In the data rows, the value 128 means zero.
Two rows play each game, the first against the second. How much does the first row win by? 15 is about a draw, 30 a big win and 0 a big loss. Wins can go round in a circle: one row can beat a second, the second a third and the third the first. Each row has two weighted sums of its numbers, A and B, taken from their middle values. A row wins by its A times the other's B, less its B times the other's A.
[122 134 116  58  72  79 136 129 120  71  88 113 192 130  73  75]
[129  57  67 136 159 116 106 148  87  74 128 106 137 133 126 143] -> 10
[138 179 158 139 128 121  64  67  71  76  80 145  93 162 137 204]
[115  97 177 139 148 201 202 201 203 199 130 137 114 134 189 198] -> 14
[ 54  78 115 130 143 188 114 142 136 136  83  73 115  67 129  94]
[190 162 126  62 114 133 136 143 148 136  73  68 133 112 143 183] -> 18
[184 117 113 145 192 192 173  95 129  75 133  92  93 116 201 136]
[132 175 138 190 120 101  90  79 127 133 144  95 153 172 148 197] -> 7
[169 191 103  79  67  65  69 132 125 127  80 167 194 133 130  82]
[127 131 184 180 127 119 171 117 160 110 159 140  69  60  61 119] -> 15
[199 150  61  99 189 196 117  91  87 138  94 148 161 132 144 175]
[ 63  69  82 140 150 160 159 156 160 147 142  77 112 113 130 114] -> 13
[195 124 155  82 119  66  62 120 122 124 134 145 110 186 194 175]
[ 72 115 197 123 145  72  60 117 124 122  77  80  92 121 203 184] -> 18
[191 132 139 112  70 137  89 146  98  91  78  69  87 130 193 137]
[126  56 115  69 135  90 150 163 112 170 116 151 130 118 120  76] -> 14
[181 195 200 138 132 178 158  91  83 125  70 125 119 137 105 121]
[ 61 123 104 180 194 148 149 141 200 175 142  73  95 138 113  62] -> 10
[ 57  88 122 190 147 146 196 199 149 181 157  69 133 183 176 126]
[132 137 108  84 120 114 117  60  74  88 168 195 139  94  59 167] -> 10
[104  58 124 116 144 148 136 182 122 121 135 195 195 140 127 102]
[167 129  67  77 131 204 182 161 147  96 147 103 114 187 193 157] -> 14
[ 54 131 117 143 140 125 160  89 142 144  95 148 147 112 191 203]
[ 84 134 191 113  80 121 112 117  77  70 123  74  69 145 182 204] -> 7
[ 72  55 126  97 109 117 171 102  92  72  76  97 184 185 127  90]
[189 130 136 183 132 181 166 155 148 133 126  71 132 104 191 149] -> 12
[ 69 128 190 153  76  59 123 135  88 143  86  71  64 135 181 206]
[144 192 190 145 146 145 142 139 129 119 108 136 117  65  64 137] -> 17
[195 137 138 186 185 182 184 190 148 158 212 145 165  78  71 118]
[ 80  65  67 109  70  68  69  74 130  81 137  68  58  58 121 129] -> 18
[113 110  64 126  93 157 106 154 158 104 150  76 106 106  76 112]
[152 117 120 182 193 200 199 202 149 196 188 117 146  78 121  70] -> 16
[ 72 152 176 184 141 146 197 198 150 205 146 172  92  63 117  80]
[122  71 115 101 143 148 132 120 112 112 109 168 124 181 196 136] -> 11
[ 94 182 144 188 167  96  80 119  68 123  73 128 111 116 111 121]
[121 104 149 142 137 142 153 167 187 154 213 187  83 108 127 131] -> 17
[128 129 186 190 190 145 145 198 199 139 132 116 147 123 115 125]
[195 120  78  63 116  73  76  77 137  80 123 119 125 157 194 190] -> 26
[139 141 142 195 195 202 151 199 202 140 124 155  76  58  59 138]
[ 56 134 110 188 199 144 198 147 145 186 168 131 116 110 142 104] -> 7
[ 91  85  88 133 131 129 115  62  66 135 154 171 189 138 141 127]
[144 131  64 111  64  63 119  71  71  76 125  68 117 112 126 160] -> 12
[177 120 121 175 110 150 142 125 126 121  80 143 110 130 194 185]
[ 74 112  64 116  71  74  68  64 123  70 135 159 184 141 174 126] -> 22
[116 148 143 137 158  72 115 121  68  77 131 126  54  79 115 202]
[137 132 133 105  76  67 112 119  73  70 127 129  89 127 142 115] -> 12
[135 140 163  85  72 117  68  64  76 155 133 201 122  64  80 198]
[ 69 117 110 115  64  66  60 118  71 130  82  80  71 119  74  81] -> 14
[ 66  64  94 126 188 193 145 143 198 177 147  69  92 186 128 119]
[135 136 111  96 141 202 127 102  96 138  87  86  84 104 182 203] -> 9
[131 171 142 196 133 162 144 132 132 120 133 120 114 111 136 149]
[112 120 135  88 146 152 147 137  78  78  73  69  82 158 192 147] -> 13
[167 125 180 190 141 143 146 146 201 190 190 116 139  65 122  62]
[166 114  74 169 147 149 131 172 113 114 167 121 132 140 143 163] -> 20
[103 182 136 114  86 117 115 123  86 152 106 107  93 142  77  73]
[125  77 142 103 166 123 177 137 203 208 157 154 142 196 144 147] -> 22
[121 168 147 187 104  82  69 112  68 123  78 119 115  57 125 153]
[142  64  65 132 150 158 103 147  85 123  78 100 138 131  78 140] -> 10
[128  89 115 111 121 136 142  86 137  71  75 142 165 190 174 125]
[118 120  77 139 101 163 122 130 196 150 159 205 192 188 180 187] -> 14
[190 141 138 139 145 198 135 188 192 145 207 205 196 194 147 152]
[145  69 115 114  69 116 120  69  78 128  75 117  64  66  85 171] -> 20
[127 112 111  59  70  66 130  80 137 143 140  80  68 109  64 120]
[192 188 186 194 136 130 180 128 120 114 111  94 124  61  68 116] -> 17
[149  66  57  63 124  81  75 121 119  76 100 143 198 156 115 161]
[101 117 111  85 159 126 127 166 155  83 126 143 176 190 134 134] -> 16
[ 92 133  75 135 133  87  90 150 170 141 206 154 135 166 134 126]
[112  58  71 125 144 145  95  94 107  92  93  79 113 114 115  87] -> 16
[ 82 106 137 139 198 204 200 149 154 206 133 108  64  57 142 136]
[144 162  67  71 137 174 191 196 198 199 144 123 146 116  61 163] -> 22
[196 128 141  66 120 116  61 123 122 132 156 140 146 157 113 163]
[194 124 144  78  66 115  64 117  65  70  83 157 116 142 142 107] -> 26
[142 144 178  89 116 116  74 142  94 142  87  70 120  99 197 125]
[ 67 123 171 197 134 104 133  68  71 118  78  82  93 118 141 190] -> 15
[192 145 121 122  96 115 118 117 169 151  83 122 147 141 172 117]
[115  60  63 118 123  77  71 118 127  73  88 158 122 191 126 140] -> 20
[118 191 141 188 161 146  81  64  68 123  74 131  62 110 121  68]
[ 89  75  64 115 118 121 117  63  71 125 145 100 160 133 145 145] -> 17
[ 60  91 124 194 128 165  86  70 120  69  76 116 108 111 119 123]
[ 80  61  66 141 109 173 122 165 147  81 125  94 137 186 125  89] -> 15
[119 137  67  60  70  67 126 125 115 125  89 123 195 182  83 131]
[172 139  64  65 114 116  59 114  73 145 180 151 184 128  63 183] -> 16
[178 155 140  72 125 114 118  61  69  68  76 121  62 112 115  66]
[123 126 116 146 137 121 103  86 142  96 160 120 132 199 179  87] -> 9
[189 186  95 120 120 124 135  98 162 109 156  93  67 107  64 152]
[ 77 182 129  87  65  79 159 185 144 206 151 202 122  97  73  67] -> 9
[131  60 140 171 145 148 190 185 187 187 198 196 198 136 181 152]
[132  69 119 115 143 136 169  93  91 142  98  98 106 132 141 174] -> 18
[113 159 195 106 118 115 131 143 161 165  99 132  50  73 128 149]
[188 192 123 163  95  79  67 129 125  80 142  95 101 172 193 199] -> 14
[140 187  95 123 120 119  68 132  88  80 126  66 134 167 147 127]
[148 116  76 113  69 134 149 102 152  92 133 119  76 169 144 170] -> 14
[152 105 174 180 188 145 198 145 152 200 144 182 160  92  94 139]
[ 89 111 120 143 115 130 128 126 171  97 130 122 162 195 165 113] -> 14
[141 189 195 175 145 127  64  60  72 123  75 124  66 129 105 144]
[ 71 122 137 108  73  64 115  72 142 138 130 121  67 103 194 186] -> 18
[160 128 111  57  66  64  69 112  65  76  91 123 194 186  98  66]
[145 139 134 189 183 189 131 171 130 187 186 125 114 163 168 176] -> 8
[113  75 154 124 189 146 145 193 133 114 137 119 141 190 181  69]
[121  84  67  56  64 125 132  83  95 159 154  91  78  60  54 120] -> 14
[141 105 105 130 137 196 194 174 112 167 174 177 133 143 131 145]
[118  71 136 142 101 104 151 142 142 127 128 124  73 100 135 198] -> 14
[128  64 112 122 140  90  90  82 130 121 127 157 185 140 107  60]
[142 137 117 125  67 143 171 143 147 204 214 206 136 161  78 122] -> 4
[112 141 131 112  93  91  80  78  89 112 135 212 188 139  62 105]
[146  67  56 112 119 120  68  65  70  70 145 165 184 140 114  75] -> 13
[ 64  92 194 136 158  79  63  65  70  75  78  73  62  66  94 185]
[142 140 115 104 144 190 174  90 140 146  95 100 165 126 147 164] -> 15
[105 191 139 189 129 118 162 105 179 137 156 198 177 141 113 140]
[138  59  66  81  98 161 108 154 140  69 127 153 185 183 127  76] -> 15
[ 81  61 118  85 152 162 114 100 149 127  77  97 129 133 134  79]
[173  62  75 177 197 189 158 133 128 135 136 131 136 165 189 146] -> 20
[181 137  67 121  85  93 150  95 145  77 127  90 131 133  83  75]
[126  97 109 175 141 193 196 145 147 197 191 116  86 116 112  76] -> 8
[132  58  61  82 152 107 106 154  85 129 133 100 137 189 128  83]
[ 63  64 131 110 173 131 180 171 162  94 127  74 112 193 163  65] -> 16
[ 80  71 114  59  64 121 124 130  80 136  85 128  67  56  60  67]
[142 140 104  82 126  69  68  67  88 113 203 150 155  60 100 208] -> 10
[ 70  58 112 115  80  91 105 174 141 148 208 153 194 187 190 124]
[ 69 167 144 175  95 122  65  64  70  79  76  67  59  68 163 194] -> 8
[127 187 186 189 194 155 149 140 195 140 128 115 138 125 117  68]
[131 169 135 146 137 127 122 170 128 140 203 206 187 100 121  73] -> 11
[132 107 120  87 103 114 166 154  90  71  73 104 187 131 131 133]
[188  75  63 157 193 145 176 163  93  99  98 101 157 124 140 201] -> 6
[140 135 127 166 106 154 101 109 125 146 216 150 108  65 114 109]
[ 62 112 195 103  69  64  73 138  98 155 146  75 112 139 140 140] -> 16
[186 137 187 188 140 132 114 159 151  83 130  68 126 150 133 150]
[116 110  62  71 144  99 104 156 169 157 154 133 121  52  69  85] -> 10
[118 178 179 130 188 147 147 203 202 196 191 118 141  66 119 119]
[115  91  72  58  69  65 118 112 126  73 131 125 125 135 159 141] -> 3
[139 151 110 172 178 133 190 190 151 151 203 203 196 185 130 140]
[169 118 166 113 113 104  92  88  76 121 132  91 167 136 139 136] -> 17
[113 168 140 108  72  64  70 130  84 133  79  70  79 118 197  98]
[ 60  87 131 192 174 106 138 137  87 145 104 179 139 140 114  72] -> 16
[113  62 144 115 181 133 133 121 173  92  75  72 107 192 116 120]
[ 97 139 127  75  62  76  98 170 130 189 186 113  82 110 121 104] -> 5
[110 190 138 136 171 159 142  83 132  80 133  80 124 132  96 119]
[115  71 154 119 128 139 196 135 130 154  81 127 109 199 106  67] -> 15
[190 110  79 118  65  60  59 116  74 122  87  97 170 192 133 142]
[171 198 109  71  66  64  67  77  81  78 127  71  90 180 142 154] -> 25
[135 123 113  62  69 124 118 128 127  72  71 123  58  58 124 143]
[141 123 137 115  67 121  67 124  67  76 160 190 192  84 117 141] -> 14
[129  58 121 139 154 168 106 101 139  76 127 104 189 182  73 135]
[193 125 139  65  65  70  84 142  93 126 131 129 145 188 190 139] -> 24
[145  91 152 160 118 131 197 195 157 191 132 107 123 109 124  92]
[ 64 112 123 132 140 143  94 136 134  78 124  79  89 167 146 144] -> 13
[121 110  61  76 137 151 102 104 110 113 111  93 120 112  60  70]
[118 119 142 102 126  62  69  75  93 139  81 118  79 163 146 126] -> 17
[185 190 156 130  71 117 112  61  70  88 107 148 137 145  64 119]
[124  77 137 100 107 156 150 149 145 139  77  67 116 146 118 150] -> 9
[ 88  70 116  65 115 120 118  66  77 133 138 131  68  65 115 124]
[189 186 101  75  69 120  64  64 136 100 196 202 114 109 143 146] -> 13
[167 138 140 139 132 171 106 150 107 162 172 126 176 183 198 203]
[124 116  93 131 194 145 187 125 130 129 140 148 141 190 166 130] -> 16
[151  58  64 131 101 161 160 154 142 123  75  89 132 137  86  77]
[165 196 126 149 127 113 119  64 128 141 117 140 141 104 111 150] -> 16
[184 185 137 200 198 203 136 186 190 124 167 155  74 110 120 119]
[122 141 194 135 170 158  91 142 140 139 141 143 137  91 114 189] -> 12
[122  76 108  73  91 102 152 104  92 126 126 147 180 194  85  71]
[113 162 192 101 116  67  84 110 174 128 123 100  64  55  87 147] -> 14
[113 116  86 152 171 128 184 172 163  88  78  80 117 140 157  66]
[ 77  60 148 132 195 137 111 150 146 140  95 144  95 104 183 150] -> 16
[178 131 187 130 181 124 107 145  77 130 128  72 142 120 142 205]
[126 143 119  84 123 117 111 123 128  86 173 149 189  74  71 144] -> 17
[117 123 170 188 189 146 148 148 198 147 194 168 145 124 120 123]
[189  74 119 114 192 138 164  80  76 124 128  75 121 131 113 140] -> 26
[143 185 149 125 120  66 115 112 126  93 128 204 134 148 115 169]
[ 60 122  97 120 182 193 189 182 119 148  76  76 111 194 161  68] -> 19
[119  68 131  96 108 111 109 162 161 149 150 127 115  58  88 121]
[186 193 194 193 193 145 143 196 149 155 211 203 181 114 146 124] -> 15
[116  92 117 140 195 204 198 197 202 142 117 127 114  95 199 177]
[125  98  78 120  66  64 114 114  71  71 125 126  79  90 122 147] -> 5
[110 141 191 112 143  83 124  60 126 127  85  88 163 136 139 176]
[106  84  66  64 119  77 140 161 119 189 143 148 191 191 132 191] -> 12
[142 101 118 186 193 197 196 146 197 142 195 177 153  83 118  63]
[162 132 118  76 134 146 180 155 143  88 148  88 157 128 198 167] -> 14
[110  74 107 178 136 146 145 145 134 170  84  70 145 137 116 128]
[169 187 192 187 187 124 116 106 168 167 126 181 131 190 147 147] -> 19
[139  93  64  64 136 105 160 159 100 137  77 135 123 141 145  71]
[142 130  94 127 118  62 117 123 130 105 141 207 163  55 138 148] -> 18
[129 127 142 130 150  72 117  60 120 130 133 124 110 121  96 124]
[124 125 129 169 109 158  89  76 121  72  81 152 161 135 198 137] -> 20
[178 190  81  55 126 118 135 196 206 157 163 152 180 100 118 127]
[ 95 138 130 105 124  65  67 116  67 124 134 103 182 194 106 115] -> 17
[122  76 159 132 196 197 189 193 201 148 155 209 139 169  87 122]
[126  88 150 153 111 116 107 149  92 138  78 120 115  77 121 145] -> 16
[176 190 107 128  59 119  75  69  79 122 129 140 168 191 161 124]
[197 109  76 114  68 124 120  61  69 135 118 151 136 121  84 150] -> 14
[ 53  57  69  76  86  86  83 127  77 127  72  77  98 179 145 184]
[138  93  58  98 193 141 168  92  84 135 141  88  96 122 206 186] -> 12
[ 92 108 148 189 193 123 148 131  79 136  80 138 141 159 147 202]
[147 164 136 141 146 197 197 199 204 206 141 175 138  66 111 140] -> 14
[ 59 115 101 126 141 145 143 139 142 199 207 150 193 129 160 135]
[122 161 139 146 187 114 142 123  72 121 123  70  57  53  67 135] -> 9
[101 135 197 114  90 115 118 116  77 137  81  79 119 114  65  69]
[ 87 108 131 135 200 149 150 142 196 180  98 123 117 153 148 181] -> 15
[175 171 172 166 153 153  90 129  73  66  79  92 109 183 147 139]
[ 65 103 193 134  97  77 117  67 124  79 133  77  59 110  89 131] -> 18
[146 166  88  57 112 131  88  90 136 128  80 119  95 187 189  88]
[115 124 126 131 142 199 202 148 150 198 136 174 104  83 127 125] -> 14
[135 183 201 123 110 152  92  90 164 189 205 149 102  56 147 204]
[ 73  59 134 116 133 198 143 185 128 161 138 120  94 145 162 120] -> 14
[ 65  78 160 190 197 190 125 153  89  77 130 120 113  54  59  71]
[114  77 114  67  65  71 124 116  65 129  99 181 205 167  71  91] -> 15
[179 130 191 145 146 143 143 188 197 134 180 160 140 121 121  63]
[109 145 129 201 137 162 145 132 133  73  73  76 121 128 155 189] -> 16
[188 188 103  81 121 117  68 114  69 137 117 200 192 143  60 161]
[141 168 188 196 146 199 205 146 207 198 200 175 134  60  61 148] -> 11
[ 94 164 117 117 119 122 169 160 108  96  87  78 112 115  91 123]
[133  58  69 141 103 162 163 153 142  73 129 163 139 174  66 146] -> 15
[144 131 148 123 114 112  69 114  72  79  98 172 138 191 113  74]
[115  64 117  71 122 127  80 141 164 133 149 202 195 166  83  68] -> 8
[167 140  63  64 116 126 153 106 172 135 150 197 192 140 195 154]
[143 166  69  62  76 142 159 166 165 105 145  71 114  89 188 145] -> 16
[ 57  86 136 198 183 154 132  73 119 127  85 132 124 120 125  65]
[192 168 131  63  68  79 140  81  81  70  83 156 186 135 124 138] -> 17
[129 151 125  58  64 127  71  62 119  68 142 167 193 186 155  65]
[109 128  99 174 138 196 139 187 180 103  79 125 154 139 162  64] -> 17
[121 195 154  67  67  67 123  73 126 122  91 164 141 177 121  89]
[132 157 180 146 148 136 123 106  99 142  82  73 121 111 117 126] -> 15
[130 155 177 194 203 202 200 145 151 145 184  97 108  68 167 152]
[178 197 178 102 136 126  72 118 121  78  86 159 172 192 135 152] -> 15
[111  54  63  69  79  77  73 122  74 123 142 154 120 189 188 150]
[ 77 104 177 137 152 149 200 151 211 199 184 147  65  62 156 203] -> 21
[162 196 170 129 120  71 135 150 108 103 154  72 112  67 112 154]
[111 197 111  79 115 122  81 141  91 144  86  69 115 142 191 144] -> 20
[177 193 101 123  66  69  80  85 142 135  76  69  95 186 190  91]
[115 168 198 172  85 114 116  76  85 140 141  78  61 109  86 132] -> 13
[125 194 158  78  66 114  70 128 135 126  75  73 104 137 134  75]
[138 185 138 196 197 146 145 187 191 176 118  97 126 121 118 119] -> 18
[114 114 126  90  95 106 106 109 159 100 147  77 113  59  81 172]
[ 59 125  92 118 175 137 136 176 119  96  77 124 104 192 120 119] -> 14
[ 65 148 124 193 141 190 182 181 132 195 154 209 139 162 133  67]
[121 131 135  95 115 176 130 138 151 209 156 211 194 135 137 140] -> 24
[ 55 157 193 103  68  79 149 126 140 151 201 131 163 131 110  92]
[113 180 141 196 135 180 170 109 157 152  96 139 124  64  73  78] -> 19
[106 131 119 113  66 117 122 122 128 126 128 120  62  72 151 127]
[130 146 124 116  65  66  63 118 131 146 187 210 185  83 120 129] -> 17
[120 120 115 111 103 150  82  67  74  71 131  95 111 184 197 135]
[ 67  93 172 188 188 148 199 145 154 201 213 201 183 160  77  70] -> 14
[186 130 185 178 130 134 175 120 123 178 172 163 147  93  90  92]
[194  91  61 140 131 204 192 184 131 185 143 194 140 132 108 124] -> 11
[ 76 160 142 194 130 173 112 108 115 138 156 209 174  76 113 114]
[139 119 128 193 150 151 146 153 207 150 141 173 129 109  74  99] -> 26
[117 166 140 180  99  70  66 116 121  75  70  67 119 154 193 151]
[161 130 121  64 130 129  87 149 109 108 161 154  75 117 116 125] -> 16
[141  76 114  59 122  90  99 174 195 199 206 206 192 137 187 125]
[145  68 113  63 135 146  94  93  87 130 126  80 108 141 134 139] -> 21
[ 77 114  70  92 155 169 164 105  98 129 128  97 189 137  83 132]
[118 164 148 143 134  73 120 115 121 132  94 110 169 130 143 204] -> 14
[150 196 125 149  74  65 114 116 117 127 140 108 191 195 142 120]
[186 154  74  61  67 111  67 114  67 130  85 163 131 193 170 123] -> 16
[142 115 119 117 120  83  92  93  85 126  75 105 132 131  70  87]
[ 57 140 139 190 112 129 121  63  77 136  86  82 117 111 113 134] -> 15
[194 114 115 107  82 165 171 119 127 110  97 125 118 170 203 149]
[189 198 189 175 114 164 157 164 174 196 214 147 115 126  61 104] -> 7
[ 62  58 116 121  85 105 170 180 198 200 210 154 191 129 133 127]
[149 135  93 118  68  61  71 116 115  75  99 129 193 122  72  82] -> 15
[123 151  79  76  70 119  66 112 121 128  88 153 157 128 142 145]
[ 78 116 161 198 177 150 118  61 122  72 135  69 106 113  96 181] -> 15
[ 82 122 192 130 154  76 123  69 123 131 137 151 113 140 200 102]
[120 198 194 122 156 145  77  71  74 133 145 151 152 118 193 140] -> 18
[190 177 145  69  62 119 122 120  68  66 130 145 171 139 185 142]
[ 80 189 190 154  72 117 117 127  79  70  73 129 156 131 200 145] -> 28
[126 191 192 192 195 145 200 143 192 184 115  87  57 109  88 125]
[132 109  65  81 151 108 108  94  92  74  78 153 138 180  75  88] -> 22
[ 95 105 108 170 178 136 142 199 151 200 182 106 127  56  63  86]
[126 142 110 124 118 117 122  70 130 125  73  87 119 195 109 120] -> 24
[135 141 177 131  63 132 164 125 190 198 150 134 162  77  63  73]
[ 93 157 118 181 183 138 138 193 205 145 205 145 181 124 177 174] -> 4
